In the data rows, 50 means zero.
Some points:
c(60, 39, 28, 53, 80, 46, 61, 59, 79, 68, 43, 31, 45, 39, 40, 56, 57, 54, 46, 24, 66, 42, 51, 26, 44, 44, 60, 41, 65, 50, 45, 32)
c(32, 37, 35, 38, 52, 60, 77, 45, 36, 54, 64, 57, 28, 53, 55, 76, 50, 65, 65, 45, 58, 34, 59, 64, 71, 82, 35, 52, 58, 54, 50, 34)
c(49, 38, 65, 53, 50, 56, 49, 67, 56, 63, 35, 37, 62, 61, 76, 52, 44, 68, 63, 45, 46, 55, 53, 43, 24, 47, 46, 44, 38, 80, 80, 55)
c(40, 43, 42, 68, 41, 64, 72, 44, 58, 45, 48, 40, 65, 65, 43, 21, 42, 37, 68, 62, 55, 23, 28, 45, 66, 29, 24, 57, 40, 75, 48, 61)
c(63, 25, 66, 39, 55, 54, 53, 57, 33, 31, 45, 35, 34, 49, 44, 44, 35, 53, 43, 59, 42, 83, 49, 26, 56, 69, 52, 65, 49, 61, 39, 60)
c(45, 59, 57, 45, 37, 61, 60, 0, 60, 69, 66, 39, 31, 46, 49, 52, 35, 42, 47, 28, 37, 60, 50, 36, 21, 41, 68, 44, 48, 41, 48, 66)
c(55, 68, 40, 20, 64, 50, 52, 53, 61, 41, 51, 37, 43, 62, 37, 48, 56, 49, 39, 58, 22, 47, 66, 44, 53, 69, 60, 66, 50, 72, 30, 59)
c(41, 50, 54, 64, 22, 34, 39, 62, 51, 44, 28, 32, 62, 35, 68, 67, 47, 69, 67, 79, 52, 52, 43, 33, 61, 53, 62, 62, 47, 34, 30, 45)
c(33, 21, 60, 38, 55, 49, 40, 51, 58, 39, 25, 66, 32, 43, 69, 30, 37, 34, 31, 11, 72, 30, 57, 66, 44, 45, 74, 44, 46, 41, 50, 64)
c(41, 47, 29, 28, 52, 67, 39, 70, 56, 26, 92, 52, 39, 26, 46, 53, 52, 51, 68, 61, 39, 42, 42, 35, 48, 28, 47, 58, 46, 34, 62, 36)
c(76, 25, 43, 63, 21, 72, 53, 47, 43, 66, 58, 52, 59, 59, 50, 59, 42, 71, 37, 41, 54, 43, 44, 55, 63, 47, 59, 61, 65, 35, 65, 40)
c(61, 48, 35, 83, 48, 62, 39, 49, 53, 45, 70, 40, 54, 46, 33, 37, 51, 61, 46, 54, 54, 67, 84, 52, 71, 64, 63, 59, 45, 31, 70, 81)
c(27, 29, 54, 50, 80, 34, 40, 43, 43, 57, 66, 33, 69, 47, 53, 65, 54, 57, 36, 44, 68, 48, 36, 43, 47, 56, 31, 51, 46, 57, 54, 69)
c(46, 47, 74, 55, 51, 54, 52, 54, 47, 45, 67, 43, 52, 61, 32, 57, 52, 39, 46, 66, 65, 46, 62, 72, 26, 64, 45, 71, 55, 32, 41, 37)
c(41, 71, 54, 42, 64, 65, 45, 35, 74, 41, 49, 64, 33, 68, 56, 74, 47, 60, 57, 47, 50, 66, 40, 72, 74, 28, 51, 59, 26, 38, 52, 60)
c(57, 47, 41, 43, 29, 58, 50, 48, 41, 37, 64, 54, 41, 58, 76, 46, 67, 50, 31, 65, 46, 33, 41, 55, 31, 52, 67, 53, 29, 61, 44, 44)
c(45, 42, 72, 55, 53, 66, 43, 68, 53, 48, 68, 31, 67, 75, 33, 48, 56, 56, 66, 31, 58, 31, 61, 60, 53, 62, 83, 38, 57, 66, 48, 31)
c(52, 42, 57, 34, 51, 51, 27, 51, 35, 56, 36, 42, 40, 52, 33, 48, 71, 27, 52, 71, 57, 48, 28, 55, 63, 29, 60, 52, 72, 67, 63, 56)
c(59, 80, 50, 53, 54, 45, 61, 82, 61, 68, 44, 60, 51, 68, 52, 47, 82, 50, 41, 34, 54, 65, 40, 46, 39, 42, 46, 69, 38, 29, 74, 53)
c(70, 50, 53, 36, 42, 53, 42, 54, 55, 35, 65, 44, 65, 32, 49, 51, 47, 69, 36, 38, 47, 85, 41, 72, 42, 47, 35, 27, 58, 78, 61, 38)
c(47, 27, 74, 51, 49, 57, 61, 43, 28, 40, 55, 61, 53, 42, 46, 55, 82, 47, 40, 43, 52, 56, 43, 38, 60, 25, 54, 9, 39, 36, 41, 54)
c(41, 89, 47, 57, 49, 66, 62, 50, 31, 36, 45, 76, 70, 28, 33, 65, 39, 59, 34, 43, 60, 29, 22, 52, 39, 74, 58, 43, 62, 67, 53, 73)
c(59, 52, 40, 49, 33, 47, 68, 57, 53, 36, 55, 63, 33, 61, 53, 45, 39, 46, 35, 71, 76, 64, 60, 47, 39, 58, 32, 26, 35, 61, 54, 35)
c(64, 57, 30, 73, 25, 27, 31, 48, 49, 37, 52, 38, 19, 65, 36, 61, 55, 41, 44, 12, 49, 41, 35, 46, 54, 37, 46, 55, 47, 70, 39, 47)
c(67, 35, 47, 50, 62, 36, 81, 69, 31, 36, 35, 43, 44, 65, 57, 64, 32, 50, 49, 52, 31, 60, 29, 66, 42, 42, 63, 68, 66, 24, 55, 64)
c(37, 54, 56, 63, 51, 49, 72, 38, 41, 83, 44, 48, 42, 43, 55, 58, 58, 43, 33, 44, 33, 64, 66, 47, 53, 38, 24, 60, 64, 63, 45, 39)
c(32, 54, 45, 56, 42, 47, 40, 47, 55, 40, 48, 40, 66, 63, 67, 47, 75, 54, 18, 64, 28, 40, 68, 49, 55, 37, 52, 23, 71, 46, 31, 55)
c(43, 72, 57, 37, 42, 61, 45, 59, 29, 51, 50, 39, 41, 65, 37, 58, 33, 40, 75, 37, 41, 69, 64, 49, 65, 47, 47, 38, 49, 43, 50, 56)
c(64, 47, 54, 34, 33, 52, 49, 66, 56, 77, 58, 58, 45, 66, 51, 31, 55, 72, 72, 59, 36, 27, 52, 61, 31, 56, 32, 36, 57, 42, 29, 83)
c(33, 50, 54, 35, 39, 47, 55, 41, 46, 72, 56, 57, 43, 29, 56, 48, 52, 48, 43, 57, 91, 53, 41, 24, 33, 37, 68, 65, 45, 57, 50, 52)
c(59, 63, 64, 21, 48, 62, 35, 44, 49, 54, 33, 46, 68, 45, 49, 22, 51, 47, 33, 50, 49, 50, 47, 56, 62, 65, 36, 75, 57, 37, 47, 20)
c(57, 67, 53, 44, 64, 30, 56, 32, 10, 58, 36, 52, 27, 52, 37, 24, 65, 62, 54, 50, 59, 32, 58, 44, 53, 63, 58, 35, 28, 47, 65, 49)
c(72, 54, 40, 49, 64, 57, 52, 61, 43, 77, 53, 40, 61, 39, 39, 49, 9, 48, 25, 63, 54, 37, 54, 58, 73, 28, 58, 33, 28, 48, 30, 43)
c(32, 55, 24, 44, 43, 57, 67, 38, 44, 38, 16, 45, 86, 58, 47, 38, 51, 37, 67, 41, 50, 66, 45, 46, 48, 52, 37, 52, 54, 42, 49, 51)
c(41, 72, 42, 69, 62, 44, 58, 50, 59, 33, 50, 25, 30, 36, 54, 26, 46, 69, 54, 65, 61, 56, 54, 81, 42, 40, 53, 37, 73, 30, 51, 44)
c(48, 49, 71, 42, 36, 18, 62, 51, 67, 49, 46, 50, 67, 22, 33, 48, 46, 60, 51, 50, 56, 39, 68, 79, 55, 27, 48, 86, 37, 65, 49, 53)
c(71, 68, 70, 54, 50, 38, 37, 64, 41, 59, 59, 72, 58, 56, 52, 59, 30, 35, 59, 56, 47, 43, 50, 44, 40, 40, 52, 39, 60, 41, 46, 30)
c(17, 43, 34, 84, 64, 58, 37, 60, 36, 63, 65, 68, 60, 48, 49, 32, 40, 55, 42, 37, 21, 69, 45, 57, 32, 59, 52, 69, 27, 47, 31, 39)
c(63, 47, 66, 76, 64, 46, 54, 32, 64, 21, 65, 75, 63, 59, 50, 39, 37, 39, 46, 55, 51, 38, 54, 20, 50, 48, 24, 59, 68, 56, 53, 52)
c(43, 56, 40, 56, 52, 44, 70, 55, 47, 49, 46, 48, 68, 60, 66, 67, 52, 2, 54, 59, 52, 48, 79, 50, 49, 47, 66, 49, 47, 59, 71, 53)
c(53, 67, 53, 46, 54, 63, 18, 64, 41, 48, 57, 48, 37, 36, 80, 54, 52, 37, 58, 33, 73, 48, 66, 46, 57, 51, 21, 63, 61, 43, 30, 66)
c(63, 56, 63, 65, 63, 59, 61, 43, 60, 44, 47, 65, 35, 46, 72, 45, 56, 71, 70, 50, 40, 52, 55, 38, 66, 48, 61, 61, 58, 64, 40, 40)
c(52, 48, 50, 71, 52, 54, 53, 55, 56, 66, 53, 61, 34, 19, 55, 36, 58, 16, 66, 65, 29, 67, 35, 74, 61, 70, 56, 40, 58, 69, 57, 54)
c(42, 46, 53, 49, 47, 45, 30, 47, 87, 59, 51, 54, 49, 60, 46, 60, 46, 33, 29, 58, 40, 49, 32, 49, 61, 87, 42, 46, 48, 33, 66, 52)
c(67, 46, 59, 45, 50, 55, 56, 50, 55, 32, 19, 46, 60, 15, 47, 65, 66, 44, 62, 29, 22, 21, 56, 44, 38, 65, 30, 39, 23, 33, 63, 50)
c(19, 56, 49, 22, 45, 9, 65, 50, 61, 48, 71, 56, 55, 63, 52, 33, 42, 56, 59, 29, 44, 59, 36, 29, 70, 55, 58, 33, 54, 36, 57, 42)
c(53, 50, 45, 55, 62, 32, 23, 25, 36, 59, 59, 29, 52, 57, 73, 64, 43, 52, 65, 74, 45, 47, 39, 64, 46, 60, 48, 48, 44, 48, 56, 38)
c(82, 38, 37, 50, 52, 44, 45, 38, 71, 56, 45, 59, 68, 52, 41, 60, 65, 46, 66, 66, 77, 75, 41, 59, 45, 71, 61, 44, 41, 43, 17, 52)
c(56, 32, 23, 33, 62, 34, 26, 33, 38, 51, 44, 88, 62, 49, 50, 50, 56, 61, 60, 45, 39, 48, 70, 52, 47, 33, 56, 53, 63, 58, 61, 47)
c(27, 46, 51, 60, 41, 62, 37, 59, 64, 49, 6, 64, 32, 56, 21, 67, 44, 69, 51, 82, 50, 55, 60, 32, 37, 41, 39, 42, 58, 58, 56, 43)
These points spread out most along one direction. For each point below, how far along it does it lie, from 0 to 99? 50 is the average, and the first point above lies past it. One standard deviation of the points above along it is 16.
c(57, 67, 53, 44, 64, 30, 56, 32, 10, 58, 36, 52, 27, 52, 37, 24, 65, 62, 54, 50, 59, 32, 58, 44, 53, 63, 58, 35, 28, 47, 65, 49) --> 74
c(67, 46, 59, 45, 50, 55, 56, 50, 55, 32, 19, 46, 60, 15, 47, 65, 66, 44, 62, 29, 22, 21, 56, 44, 38, 65, 30, 39, 23, 33, 63, 50) --> 67
c(59, 63, 64, 21, 48, 62, 35, 44, 49, 54, 33, 46, 68, 45, 49, 22, 51, 47, 33, 50, 49, 50, 47, 56, 62, 65, 36, 75, 57, 37, 47, 20) --> 38
c(63, 56, 63, 65, 63, 59, 61, 43, 60, 44, 47, 65, 35, 46, 72, 45, 56, 71, 70, 50, 40, 52, 55, 38, 66, 48, 61, 61, 58, 64, 40, 40) --> 43
c(72, 54, 40, 49, 64, 57, 52, 61, 43, 77, 53, 40, 61, 39, 39, 49, 9, 48, 25, 63, 54, 37, 54, 58, 73, 28, 58, 33, 28, 48, 30, 43) --> 41
c(49, 38, 65, 53, 50, 56, 49, 67, 56, 63, 35, 37, 62, 61, 76, 52, 44, 68, 63, 45, 46, 55, 53, 43, 24, 47, 46, 44, 38, 80, 80, 55) --> 56
c(45, 42, 72, 55, 53, 66, 43, 68, 53, 48, 68, 31, 67, 75, 33, 48, 56, 56, 66, 31, 58, 31, 61, 60, 53, 62, 83, 38, 57, 66, 48, 31) --> 49
c(52, 48, 50, 71, 52, 54, 53, 55, 56, 66, 53, 61, 34, 19, 55, 36, 58, 16, 66, 65, 29, 67, 35, 74, 61, 70, 56, 40, 58, 69, 57, 54) --> 33
c(41, 50, 54, 64, 22, 34, 39, 62, 51, 44, 28, 32, 62, 35, 68, 67, 47, 69, 67, 79, 52, 52, 43, 33, 61, 53, 62, 62, 47, 34, 30, 45) --> 22
c(71, 68, 70, 54, 50, 38, 37, 64, 41, 59, 59, 72, 58, 56, 52, 59, 30, 35, 59, 56, 47, 43, 50, 44, 40, 40, 52, 39, 60, 41, 46, 30) --> 43
c(41, 72, 42, 69, 62, 44, 58, 50, 59, 33, 50, 25, 30, 36, 54, 26, 46, 69, 54, 65, 61, 56, 54, 81, 42, 40, 53, 37, 73, 30, 51, 44) --> 33
c(76, 25, 43, 63, 21, 72, 53, 47, 43, 66, 58, 52, 59, 59, 50, 59, 42, 71, 37, 41, 54, 43, 44, 55, 63, 47, 59, 61, 65, 35, 65, 40) --> 40
